One vector is turned by the same rotation once a tick. Each row is the vector after some number of ticks, and that number follows the row.
The counts run from 0 to 488.
[ 96 108 119 189 161 144 127 107 100 119 122 143 107 155 179 108 124 181
 138 116 168 107 124 139 109 132 122 163 125  75  98  86 135 145 155 121
 128]
153
[148 136 126 147  93  79 113 166 141 125 134 142  92 168 107 157 103 106
 176 160 184 160 134 149 110 135 169 144 158 121 135 148 110 110 114 118
 102]
147
[136  71 134 160 105 146 128 108  82 118 161 102 117 117 127 160 117 123
 138 104 156 150 159 125 149 137 105  85 100 141 104 113 108 179 176 118
 121]
410
[116 115 131 108 189 129 146 148  95 133 148  75 142  76 112 131 156 126
 114 108  93 147 139  96 128 104 120 127 141 149 167 145 112 148 114  99
 183]
257
[ 75 148 129 156 181 142 148 101  98 124 145  98 164 108 115  90 161 154
 154  92 114 101 143 138 138 126 117 139  88 140 101 107 108 156 162 147
 130]
375
[152  99 146 160  91 153 118 118  77 115 149 114 126 102 126 150 111 133
 125 106 171 128 144 130 140 154  95  85 131 145  94 103 119 181 190 110
 100]
411
[121 164 131 151  62 150 123 141 144 107 115 139 125 178 120 122 116 121
 130 129 184  96 163 163 114 122 115 135 120 107  70 116 143  96 135 156
  83]
369
[110 148 121 166  89 169 111 118 128 102 114 143 125 163 138 113 131 140
 119 114 165 105 170 162 137 144 110 122 109 107  62 116 149 115 161 168
  87]
368
[123 113 104 146 139 172 125 120  86 167 120 126 113 138 178 108 146 165
 128 126  96  99 123 140 146 128  95 140  83 155  90  94 158 120 166 174
 121]
206
[147 192 133 140 135 129  99 114 113 121  93 141 136  87 109  96 104 134
 130 147 182 112 124 162 130 139 124 113 161 152  84  98 128 128 193 146
 110]
179
[178 160 129 109 153 120 114 121 104 124 107 130 136  34 107 100 118 122
 114 126 149 110 105 118 137 132 110  88 180 167 123 117 143 131 156 137
 135]
456
[125 215 140 128 108 134 117 152 155 120 101 143 149 161  97 103 129 129
 142 153 166 100 138 170 110 132 145 157 160 136  93 136 127  97 144 141
  90]
360
[117 136 130 105 142 116 150 160 108 166 145  84 116 142 116 154 126 120
 178 147 132 134 106 108  86  75 133 167 136 148 150 107  79 118 128  72
 165]
416
[ 99  59 112 147 115 129 144 136  86 154 175  80  93 159 143 168 135 112
 171 121 122 160 156 114 122 102 119 141  77 131 132 119  98 141 124 109
 152]
408
[109  93 115 128 171  56 149 139 128 109 178 134 120 105 127 110 126 132
 157 116 108 136 110 137 124 128 129 140 113 124 186 158 128 148  54 122
 140]
310
[ 98 110 129 138 123  94 103 122 166  92 120 170 146 144 130 137 125  82
 122 140 147 183 195 171 127 116 148 125 123 103 138 125  70 136 122 107
 112]
336
[164 127 157 108  85 141 125 154  80 118 128  97 134  90 111 130 111 133
  96 109 144 118 119 154 148 159  70  79 146 170  99 125 142 163 148 102
 107]
232
[122 149 139 116  91 102 138 156 156  78 154 113 139 128  67 138 128  70
 123 111 149 132 169 131 114 115 127 108 147 114 139 176 115 116  66 117
 118]
94
[152  96 143 114  84 137 120 140  84 119 139  98 135  89 128 146 113 111
  94 111 133 147 146 143 157 149  81  63 121 175 101 128 129 172 141 114
 111]
231
[122 101  90 136 148 160 130 119 111 142 105 127  88 134 170 130 130 131
 119 141 140 102 125 103  93  72  93 159 134  86 118  83 157  83 106 118
 170]
450
[132  89  79 116 161 136 112 125 129 167 121 147 100 114 159 147 156  89
 143 152  88 152 153  97 123  72 137 145 110 132 154 119 125  77 108 146
 158]
461
[153 150 140  81  89 135 131 183 135 116 120  98 124 128 100 157 116  88
 110 127 162 125 135 114  96  95 113 124 183 126 138 129 125 103  83  75
 145]
254
[142 117 130 151 106 139 113 118 161  88 111 207 140 140 174 116 124 127
 104 112 162 108 132 149 111 125 134 135 165  90 124  97 121 123 127 102
  76]
315
[166 146 147  95 111 122 121 152  94 153 134 111 146  76  95 127 127 114
 127 135 109 140 115 145 153 157 107  92 133 220 121 140 117 156 165 121
 107]
222
[125 107 132 128 188 191 128 119  92 130 114 113 143  84 157 118 172 147
  85  95  97 120 153  90 138 126 113 133 151 124 130 119 135 145 169 110
 156]
259
[ 99 119 132 175 194  95 140 128  75 119 151 103 105 110 131  97 120 189
 160 112 151 125  97 142 140 159 121 145 118 120 127 128 140 173 141 129
 141]
151
[136 144 139 130 124 191 109 126 143  95  93 159 162 128 157 111 157 131
  66 102 122 118 178 132 133 145 128 126 161 115 102 129 137 128 161 125
  89]
81
[ 73 109  88 150 155 107 131 114 126 140 129 122 106 148 141 134 120 116
 163 157 149 151 155 141 103  72 122 159  88  94 122  84  97 105 113 121
 172]
174
[150 119 109 107  47 112 117 154 134 141 136 128 113 145 110 165 100  67
 148 152 147 141 149 161 120 100  93 101 100 162 110 114 120  99 102 135
 108]
210
[136 162 129 123  70 131 122 143 161 137 134 144 141 165  91 156 132  75
 174 142 146 134 168 144 111 108 152 135 122 158 109 135  83  97 145 138
  87]
380
[116 141 132 118 149 156 146 127  79 149 123 101 144 105 154  89 134 162
 133 113 106  84  83 149 119 111  72 144 103 158 102  75 135 149 146 113
 138]
215
[114 130 127  87 130 143 150 173 115 153 114  96 133 153 147 141 145 121
 127 129  98 117 108 122  93  74  98 171 125 134 145  94 107 111  99  69
 161]
236
[163 109 132 106 108 118 132 133 141  92 144 123 134  78  89 155 125  61
 112 116 152 149 174  99 127 106 121  74 166 122 148 155 113 121  97 116
 137]
274
